Families of rows that turns and mirrors carry onto each other, the same ones carrying the whole set onto itself: the rest of each named row's family, in list order
5 families of 3 rows
baf: [  8 -41  -9  20  -2  21 -13 -10  19  -5  -3   2   4  13 -16  11  21  -1
 -17  26   6 -10   5   9 -10 -33  10   6 -16 -13 -16  -4  11 -17  15   2
  21  18  -5  -4  18 -10  12]
Maka: [  7   2  24  22  29  33  21   4   7 -10   5  24   0 -18  19  15  13 -11
  -6   0  -9 -20 -18 -24  23   9   0   8  21   9  -5 -13  33  -7 -32  11
  -1  14  37  -4  -6   1  -2]
los: [ 21  -2  -8   9  14  -2 -11   5 -12   1 -22   2  11  16   8   1  46  -4
  27  -4  -1  21  -8 -25 -15  17  17   9  10 -18  18   8   1 -13   1 -18
 -23   9  15  12  -6  17  17]
moneg: [ -1 -37  10   4  28  10  -2  12   1 -12   5  23 -12   5 -29   1  34  -8
 -19   8  -7 -16  21  11 -18 -24  10  -2   5  -2 -17   6   5  -5  16  17
  25   2   0  -2  12 -24  -2]
Zev: [ -8  14  -3  13  19  37  31 -10   1 -12  -4   4  18  10  23  29   2  -3
  -5  -4 -40  -8 -25 -11  21   5   1   0  14   6   0  -6  27   0 -26   7
  -2  19  26  -1  -9  -4   4]
feno: [ 17  -6 -16  17  18  -6  -5   0  -9  -3 -21  -8   5  26  -3 -11  44   1
   0  -9  -8  26  -2 -27 -12   5  18  12  -9   4  23  -3  -4  -8  -2  -1
 -17  22 -15  18 -19  23 -11]
mol: [ 16   0 -16  -4  14  -2   5  14  11   2 -19   2 -19  18   0 -31  48 -19
  16  -1   0  14  -1 -22 -12  10  19   3   0  -2  17   8  15   0 -11 -10
 -23  39   1   4  -4  16  -2]
mobar: [  9   4 -13  14  -1  -7  -8  34  -5 -15 -34  13  -3  10   1 -23  38 -16
   4   1  -8  24 -14 -22 -18   8   5   7  10 -13   8   0  13 -10 -13  -6
 -24  23  12   7 -21  18  -9]
Lesa: [ -8   5  15  18  26  34  26  19  11 -25   0  -2  11   8  14  30  12  -7
  -5 -24 -13 -15 -13 -14  33   5  -4  -2   8 -10 -10 -22  15 -12 -20   5
  17  15  11  -1 -20  -3  19]
Fipe: [ 14  -5  -9   6   0  -1  -2  24  -1   5 -34  -7  -2   4 -15  -9  54  -7
  -4 -10 -10  24 -12 -16 -10  13  13  24   5   9  22  14   3 -13 -15   2
 -21  13   0  19 -17  16   5]
Bibep: [  5 -15  -1  15  24  34  35  10  -4  -7  -3   7  10  15  15  26   5  -5
   5  -4 -13  -3 -12 -15  34   1  -8  -7  19   4  -4  -6  33 -10 -37  31
  -1  27  23  -4  -8 -14   4]
tuv: [  2 -43   5   8   7   8  -2 -19  -3   2   4   0 -11  -4 -20   4   8 -14
 -16  12  -2 -11  19   0  -9  -6  -3   2   0  11 -17  11 -11 -12  12  -3
  31  14   0   3  26 -21   8]
bomi: [ -8 -26   2   3  12   5  -5  -8  -3   3  10  17  -7   6 -23  -6  21 -18
 -32  19  12 -15  23  -1 -15   3   3  23  -2 -15 -22   4   3 -11  17   4
  17  10 -11  -8   9 -16   9]
taled: [ -1 -42  -5  23  16  17   2 -14  -4  -2  -6  -2  -6  17 -25  19  19 -14
 -24  16   0 -28  -1  -4  -2 -14  12  -6   9   0  -9  13   5 -18  22  -3
  30  -7 -10  -4  12 -17  -2]
ves: [ -6 -16   3  17  18  42  21   3  -1 -14   3  31  -2  -9   2  24   3  -5
  16  -7 -15 -13  -7 -14  34  17  -2  -9  13 -11  -6 -18  42   9 -18  14
   3  24  22  -2 -13  -9   4]

The rest of the family of Zev: feno, taled
The rest of the family of Fipe: Bibep, tuv
The rest of the family of moneg: Maka, mol

Families of rows that turns and mirrors carry onto each other, the same ones carrying the whole set onto itself: the rest of each named row's family, in list order
6 families of 3 rows
zitid: [  6  -3 -12  31   4  -7  22  -6]
Motuz: [ 27  -4  12  -5   3  15 -18   6]
muga: [ 13  -4 -19  30  10  12  18   3]
Vofa: [ 14 -23   7 -10 -10  15 -11  -9]
Razop: [ 29 -15  15   6  -7  11  -9  17]
Ritor: [ 15   0 -18  34  -1  -3  12   4]
roluv: [  6 -25 -10  18   0  13  28   9]
Levit: [ 24  -5  14   1  -6   3 -21  17]
zuki: [ 15 -12  26  -9  -6  12 -11   6]
vot: [  8   0 -18  33   2   9  18  -2]
tid: [-20   4   1  -7  25  -9   0   3]
Nodi: [-25   4   4  -4  16  -9  -3   7]
Gavu: [-22   3  -5   3  12 -16  -8   7]
ronuk: [ 28  -2  17  -2  -6  12 -14   9]
Zipiz: [ 15 -10  -7  29  -7  13  25  -5]
Kupa: [-12 -10   7 -13  10 -15  18  -7]
mot: [-30  -6   3   2  11  -7  10  -4]
lek: [-23  -7   5  -5  10 -10 -15   0]

The rest of the family of zuki: Zipiz, mot
The rest of the family of Levit: Ritor, Gavu
The rest of the family of Kupa: Vofa, roluv

Families of rows that turns and mirrors carry onto each other, the same ones carrying the whole set onto itself: the rest of each named row's family, in list order
5 families of 8 rows
zegov: [ -2  -9  15 -10 -12 -13 -14  -4 -23 -23   0  -4 -15  -4   9  -4  15   4
   6  24]
regit: [ -7  -5   3  21  -3   4 -22 -11   5 -12   6  12  -1 -12   0  -6   7  -3
 -32   6]
Boveg: [ -2   7 -19 -25 -11 -12  19 -28   8  -7 -11  -4  -3 -10 -12   7 -13  15
   2 -23]
bav: [ -2  -2 -14 -13  -2 -17  33 -20  15   1  -9 -16  -3  11  -9  11 -12  20
  -3 -21]
zadi: [ 22  -1 -11   2  19 -18  36   5  -9  -2 -16   1  17 -11  10   8  -4   9
   1 -23]
Mula: [  0   2 -24 -12 -11  -5  22 -25  27  13  -7 -14   3  -9  -1   8 -10  12
  -2  -8]
Totiz: [ 13  17   5   9   9  -3 -15  25 -31 -21  -1  18  10   2  -4   6   7 -10
   9  22]
Gumo: [ 14  26 -17   1  -5  11 -34  -6   2 -11   9  14   5  19  -8   7  -5 -13
  -9  25]
loz: [  8  19 -11   2  -8   3 -29 -14   2 -20   8  17  -5   9  -2   2 -11 -16
 -13  30]
faz: [  6  11 -25  -4  -6  10   9   4  24   7 -19 -18  31   6   0   9 -16  -6
  14 -16]
Tego: [  3  18 -29  -5  -3  15   7  -1  17   6 -17 -19  22   6  -7   8 -26 -16
  14  -7]
nenuz: [  6 -15  -5  16  -1   5 -18  -7   5   6  10   1   4  -3  13 -11  25   0
 -25  11]
Vef: [ -7  -2   3  21   0   6 -18  -2   2  -3   5  11 -10 -19   1  -9  24   5
 -21  15]
Zizun: [  9  19 -16 -22   4 -13  12   5  -9 -28 -19 -10   3  12  -6  16 -31  -3
  20 -12]
suz: [  0   3 -20 -19  -9 -12  27 -17  28   5  -7 -16  -2   3   1   9  -4  18
  10 -15]
Fef: [  1   0  14   2   4 -17  -3 -12 -31 -21   5  17 -16  -3   0  -4  13   2
 -12  23]
Bor: [ 20  13 -16 -22   7 -11  20   6  -6  -5 -19 -23  10  18   3  11 -14   2
  30  -1]
nad: [ 16  15   5  13   7  11 -29  12 -19 -13  -6   5  12  -5   7  -8   2 -18
   1  29]
torod: [ 21  10 -32  -6 -10  10  16  -4  10  11 -12  -9  30  -6  -6   9 -20   7
  18 -14]
sezuz: [ 11  -7  -9  -4  12 -13  29  15  -5   6 -17 -22   8  -8   2   6   4  18
  12 -25]
ruba: [ 18   1 -16 -16  -6 -17  23  -6  29   0  -5  -8  -1  -2   5   3 -18  15
  11 -19]
sezib: [  1  17  -4   4 -17   7 -26 -15  14 -12   0  12  -5  10   1  -2   2  -9
  -9  36]
mose: [  7 -12  -5   8   7  -8  29  10   2  -8 -21 -18   7   9   1   6 -13  19
  15 -24]
Ravit: [ 16   6   7   2   2 -13 -14  -2 -31 -13  -1   5 -21   1   1  -6  18   8
  -7  31]
pape: [ 19  12 -12 -10  12 -12  25  14 -17 -10 -25 -21   5  16   3  11 -20  -3
  24   6]
zuna: [  8  11 -23  -1   1   1  14   2  29   2  -2 -13  25   2  -4  15 -27  -5
   6 -24]
nari: [ 10   5  -5  15   2   8 -12  24 -15 -10  -2  12  17   8  15   0  15 -18
   4  29]
Vazak: [ -3  14 -22  -8 -18   9 -33  -2   5 -15  10   1 -13   7  -4   3   1  -7
   0  28]
dobog: [  9  -2  -6  -6  14 -12  34   6 -17   4 -12 -16  19 -10  -9  11  -5   7
  15 -26]
fon: [  5  -5  22   2  -1 -19  -1 -10 -20 -18   1  16  -9  -3   2  -2  22  12
  -9  15]
Fud: [ 10  16  -9  16  10   2 -27  16 -29 -12   1   3   1   0  -3  10  10  -5
 -16  25]
Vik: [-11   2  12  17  -9   1 -22 -14   4 -15  -2  11  12 -14   7   4  14  -2
 -24  18]
selab: [  7  13 -30   5  13  12  17  -7  18   3 -19  -1  29  14  -6   5 -19 -11
  -4 -20]
far: [ 12  12  -1  15   6   2 -21  17 -31 -17  -3  17  15  -5  -1   1   0 -17
  -6  24]
Zifa: [  7  10 -18 -20   6  -1  29   2 -11   1 -16 -11   9  17 -15   0 -16  -3
  32  -9]
virit: [ 22  18 -20 -21  -2 -17  24   1  -6  -5 -12 -10  17  14  -6  20 -25  -2
  23  -1]
zani: [  7 -10  -3  -2   9 -21  33   9  -6   3 -15 -20  -3 -18   9   5  -4  18
   6 -19]
lun: [ -9  12   6   3   3 -18  -4   5 -13 -17   6  18 -18  -5   1   5  20  -3
 -11  29]
Loni: [  0  -2   3   8  -8   4 -26 -19  13  -4  11   7   0  -8  -4  -3  11   5
 -28   1]
Vemi: [  9  19   0  -6   0   1 -35 -18  -5 -11   5   0  -1   6   1  -3  -2 -22
 -20  26]

The rest of the family of dobog: bav, Vef, nad, sezib, Ravit, zuna, virit
The rest of the family of Vemi: torod, ruba, mose, Fud, Vik, Zifa, lun
The rest of the family of regit: loz, faz, suz, Fef, Bor, sezuz, far
The rest of the family of Tego: Mula, Totiz, Gumo, pape, fon, zani, Loni

Families of rows that turns and mirrors carry onto each other, the same ones carrying the whole set onto itself: the rest of each named row's family, in list order
3 families of 5 rows
kime: [ -9  -7  12   2  -6  -7 -21   7  17  26  15 -20 -15   8  -2 -22  31 -18
  -1  -6  14  19]
kizu: [ -6  10  22 -19  -2  -2 -11  23  -1  20  11   9  16  -2 -16  19  -3   0
  15  15   3   1]
Vit: [ -7 -18   9   0  -7  -1 -19  -7  26  -4   0  -7 -30   4   7 -19  27 -28
  16   2  16   9]
niv: [-18 -14  15 -21  -2   2 -24   4  29  15  -3  -7 -16   2  -1 -13  32 -29
   9  -5   9   4]
lerim: [-15  13  25 -35 -15   4 -10  30   4  20  -6   4   1   6  -7   3  -5 -15
  15  -2 -10  -8]
Geme: [ -1  19   5   0 -29  -4  -2  20 -14  11   0  -3 -18  13  17 -23 -27  -3
  10 -14 -13 -10]
Gukod: [ -9 -13 -37   2  -1   4 -12 -15 -25   9   3  -3  -1 -26  21  -4  -7  -5
  -9  13 -12 -18]
pak: [ -3   4  29 -23 -13   1  -9  22  15   1  -5  17  -8   8  -7   6  -6 -14
  31   3   6  -6]
kidot: [ 17 -30  -4  -4   7 -23 -36 -17  12  15   9  14  18 -16   0  -3  -1  -6
  -4 -12  14  -8]
Lusu: [ 16 -29 -17   4  -1 -16 -26 -28   9  -9  -3  12  -6 -16  18 -15  -9 -12
   3 -10   8 -17]
dop: [  0 -36 -16  -9   7  -9 -33 -25  15   8  -2   6  -2 -19  15 -13  14 -19
  -5 -11   7 -15]
supal: [ -9  16 -10 -10 -24   1  -5  20 -29  24  -1  -8  -4  -2  16 -15 -25  -5
  -6  -9 -24 -14]
nel: [ -8  -5 -27  15   2   3  -7  -8 -23  13  20 -12   0 -21   6   1   7   0
  -8  27   0   5]
vabek: [ -5   1 -27  12  -7   6   1  -9 -25  -8   6   1 -13 -17  20  -2 -16   1
   8  21  -9 -13]
mal: [  7  13  -2   4 -21 -18 -15  14 -20  30  13  -8   5   4   9 -24 -24   4
 -13 -22 -10  -3]

The rest of the family of Gukod: niv, lerim, dop, supal
The rest of the family of kime: kizu, kidot, nel, mal

